The same turns and mirrors carry the whole set onto itself, and each row onto the other rows of its family. Which rows share a family with each named row? Give them in list order.
These 15 rows form 3 families of 5 rows each.
nudi: [-18   1  19   8 -10 -10  17  10  24  16 -18 -10  14   6  33]
doso: [  6 -10  16 -31  12  -2  -1 -13  25   4  15  22  -5 -14  16]
baza: [-23 -21  20   2  11 -11   6   5   7   4 -24  10  -1  18  31]
zalir: [  2   9 -20  -1 -15  -1  -4  13  -2  -4   1  -9 -14  14 -33]
nimab: [  2   9 -26 -12 -25  -9 -45 -10   7   9  20  -3  20 -21  15]
lum: [ 27  16  -6 -16  -9 -17   7  11 -16  -4  -2 -20   6  14 -16]
desa: [  9   2  12 -26   7   6  -1   7  28  23  40   3  11 -10  21]
vetuk: [-11  15 -14  -8 -10   9 -35  19 -12 -12  12   1  37  -6  18]
Siz: [  3  -9  12 -18  -4  -1 -10   5 -33  42   3 -32 -14  16  11]
surum: [-14 -12   2   6  22   0 -24   4 -22  23   0 -23 -26   7   1]
vis: [ 20   0   0 -23 -16 -10   2 -20  30   3  18   5   8   3  40]
Datu: [-14  -9  17  -8 -10   6   0 -10  -6  14 -16 -13   8  16  59]
lapoz: [-16  10 -18  -9 -14  14 -36  -3   7 -14   4  15   9 -22   1]
tel: [ -3   5  15   7  16  -7 -22  -7 -21  27  -7 -40  -7 -15  18]
nuko: [  1   6 -21  -9 -41 -19 -12  19 -13  17  -6 -16   8  13 -16]

Same family as Datu: nimab, Siz, vis, nuko
Same family as nudi: lum, desa, vetuk, tel
Same family as lapoz: doso, baza, zalir, surum

